The rows below come in pairs that one turn or mirror swaps. Which row does each named row swap with?
The rows were stretched afterwards, more along some directions than others.
Tepa: -2.46  +2.39  +0.70  -0.94  -0.29  -2.34  +0.12  +0.65  +1.66  -0.88  -0.02  +0.73  -0.25  -0.33  +1.40  -0.22
vemo: -2.99  +1.08  -3.21  -1.31  -1.46  -1.64  +3.28  +4.42  -1.64  -2.22  -0.22  -0.08  -2.90  +0.06  +1.13  +1.00
gid: +0.63  -0.68  -1.61  -1.82  -0.59  +0.14  +0.41  +0.40  +0.18  +1.41  +2.41  -0.14  -0.45  +1.79  +0.02  -0.69
siv: +1.10  -0.29  -1.09  -1.41  -0.60  +0.11  +0.18  +0.36  +0.38  +1.04  +2.33  +0.36  -0.56  +0.82  +0.07  -0.60
Terus: -1.63  +2.45  +0.62  +1.68  -0.75  -0.53  +1.03  +2.95  +1.18  -0.95  -0.33  +1.81  -1.31  -1.41  +0.17  +0.64
Bezip: -2.21  +1.86  +1.54  -0.63  -0.83  -1.19  +1.55  +1.12  +0.11  -1.55  +0.47  +1.27  -0.48  -0.41  +1.23  -0.71
Vig: +1.16  +0.12  -0.94  -1.76  -0.44  +0.10  -0.32  -0.14  +0.52  +1.58  +2.37  -0.56  +0.11  +0.88  +0.46  -0.27
gagu: -2.34  +1.16  +1.32  -1.36  +0.18  -1.44  +0.18  -0.11  +0.82  -0.91  +0.27  +0.17  +0.53  -0.03  +1.69  -0.25
fibar: +0.06  +3.82  -3.29  -0.25  -1.79  -1.38  -1.22  +2.82  +2.80  +0.35  +0.01  +0.61  -0.56  -0.87  +0.63  -0.13
gos: -1.91  +1.99  -3.01  -1.97  -1.10  -1.01  +1.76  +2.43  +2.11  +0.17  +0.62  +0.55  -0.16  +1.12  -2.87  +3.09
gubub: -1.69  +2.69  -2.25  -1.24  -2.05  -1.25  +1.71  +3.09  +2.58  -0.42  +0.92  +1.08  +0.11  +0.06  -2.23  +2.95
nosa: -3.20  +1.80  -2.93  -1.43  -1.29  -0.22  +4.04  +4.12  -1.31  -2.10  -0.31  -0.12  -3.24  -0.27  +0.02  +1.18
lupim: -1.50  +0.85  +1.00  -1.16  -0.07  -1.33  -0.09  +0.53  +1.07  -1.09  +0.11  +0.78  +0.04  +0.11  +2.00  -0.70
futu: -3.02  +2.42  +1.34  -0.64  -0.11  -1.83  +0.87  +1.05  +1.94  -0.89  +0.27  +0.65  -0.06  -0.18  +1.25  -0.04
zafos: +1.52  +0.73  -1.19  -1.57  -0.94  -0.24  -0.82  +0.45  +1.44  +1.31  +1.80  +0.10  -0.19  +0.79  +0.64  -0.47
Lugul: -1.25  -0.50  -1.05  -1.07  +1.15  -0.12  +0.59  +1.72  +1.16  -1.25  -0.65  +1.63  +0.47  +0.24  +0.53  +0.05
movuv: -2.95  +1.84  -3.79  -2.78  -1.42  -1.60  +3.03  +3.66  -0.27  -0.88  -0.05  -0.73  -2.31  +1.17  +0.14  +1.34
Fotid: -0.81  -1.54  -1.16  -0.52  +1.08  -0.54  +0.41  +1.48  +0.20  -1.88  -0.18  +1.84  +0.03  -0.23  +0.85  +0.21
voga: +0.55  +4.15  -3.93  -0.67  -1.85  -0.90  -0.58  +3.08  +2.37  +0.19  -0.60  +0.24  -1.06  -0.67  +0.21  +0.53
Bem: -2.51  +2.06  +1.09  -0.81  -0.69  -2.67  +0.92  +1.70  +1.94  -0.81  +0.21  +0.34  -0.40  -0.66  +1.80  -0.29
Kapur: -2.23  +1.75  +1.03  -1.25  -0.22  -1.85  +0.89  +1.09  +0.90  -0.95  +0.29  +0.56  -0.28  +0.20  +1.82  -0.91
Zut: -1.98  +2.29  -1.74  -1.98  -1.11  -0.50  +2.79  +3.07  +2.41  -0.14  +1.16  +0.44  -0.39  +0.46  -1.84  +2.71
pidis: -0.03  +4.12  -3.57  -0.32  -2.11  -0.72  -0.66  +2.57  +2.81  +0.68  -0.03  +0.10  -0.75  -0.76  +0.38  +0.49
Dogud: +0.88  -0.93  -1.10  -2.58  +0.11  -0.07  +0.35  +0.29  +0.43  +1.29  +2.62  -0.25  -0.26  +1.30  +0.41  -0.68
tez: -2.40  +2.91  -4.25  -1.87  -1.61  -1.76  +2.99  +4.09  -0.67  -1.10  -0.47  -0.67  -3.29  -0.01  +0.68  +1.17
fozat: -2.41  +3.28  -2.74  -2.01  -2.27  -1.23  +2.12  +2.18  +3.17  -0.31  +0.69  +1.34  +0.07  +0.50  -2.92  +3.17
fosop: -2.38  +3.59  +0.44  -1.93  -0.44  -2.53  -0.06  +0.80  +2.93  -0.10  +0.39  +0.05  +0.12  -0.41  +1.17  +0.03
sodov: -0.35  +4.55  -4.61  -1.21  -2.90  -0.78  +0.09  +3.89  +2.37  +0.54  -0.63  +0.40  -1.65  -0.18  +0.16  +0.77
lukid: -1.03  -1.49  -0.38  -0.22  +0.51  -0.14  +0.04  +1.60  +0.66  -1.72  +0.09  +2.21  +0.92  +0.15  +0.73  -0.54
fati: -1.67  +1.59  -1.60  -1.90  -1.06  -0.45  +2.22  +1.99  +2.31  -0.57  +0.73  +1.45  +0.56  +0.52  -2.73  +2.80
zefu: +0.96  +0.57  -0.80  -1.68  -0.53  -0.65  +0.08  +0.69  +1.22  +1.54  +2.24  +0.07  -0.01  +1.30  +0.27  -0.55
Posu: -1.43  -1.44  -0.99  -0.81  +0.33  +0.18  +1.19  +2.49  +0.62  -1.46  -0.34  +2.31  +0.27  +0.94  +0.20  +0.83
Vogen: -2.04  +2.06  -3.58  -2.16  -1.57  -0.96  +3.32  +3.97  -1.35  -0.88  -0.27  -0.91  -3.41  -0.03  +1.23  +1.32
tupas: -1.70  +1.95  -1.82  -2.52  -1.41  -0.90  +1.65  +1.73  +2.43  +0.18  +0.49  +0.86  +0.66  +0.88  -2.32  +3.32
livo: +0.58  +0.60  -1.17  -1.29  -0.68  -1.40  +0.03  +0.76  +0.15  +1.20  +1.96  +0.20  -0.44  +1.34  +0.42  -0.31
Pegab: +0.54  +3.88  -4.09  -1.66  -1.65  -0.28  -0.67  +2.27  +3.14  +1.07  -0.19  +0.35  -0.32  -0.21  -0.63  +0.32
Rovu: -2.84  +1.52  -3.66  -1.53  -1.18  -1.34  +3.75  +3.96  -0.93  -1.58  +0.19  +0.02  -3.31  +0.17  +0.62  +1.43
zires: -0.58  -1.37  -2.46  -0.46  -1.12  -0.23  +0.47  +1.78  -1.94  -0.45  -0.17  +1.15  -1.46  +1.55  -0.06  -0.68
kege: +0.20  +4.88  -3.91  -1.09  -2.62  -1.07  -1.07  +1.98  +3.39  +0.15  -0.34  +0.79  -0.38  -1.36  -0.75  +0.76
Vusud: -1.50  -2.16  -0.46  -0.45  +0.71  +0.19  +0.53  +1.01  +0.36  -1.70  -0.18  +1.94  +1.07  +0.80  +0.53  +0.11
guvir: +0.61  -0.07  -1.22  -1.43  -0.65  -1.69  +0.10  +1.26  +1.31  +1.57  +2.06  -0.32  -0.47  +0.96  +0.70  -0.20
zor: -0.80  -1.28  -0.80  -0.77  +0.36  +0.42  +0.70  +1.62  +0.30  -2.18  -0.62  +2.11  +0.70  +0.41  +0.10  +0.11

kege swaps with -> Fotid
lupim swaps with -> zafos
siv swaps with -> Tepa
Dogud swaps with -> fosop
pidis swaps with -> Vusud
Lugul swaps with -> Pegab
Rovu swaps with -> fozat

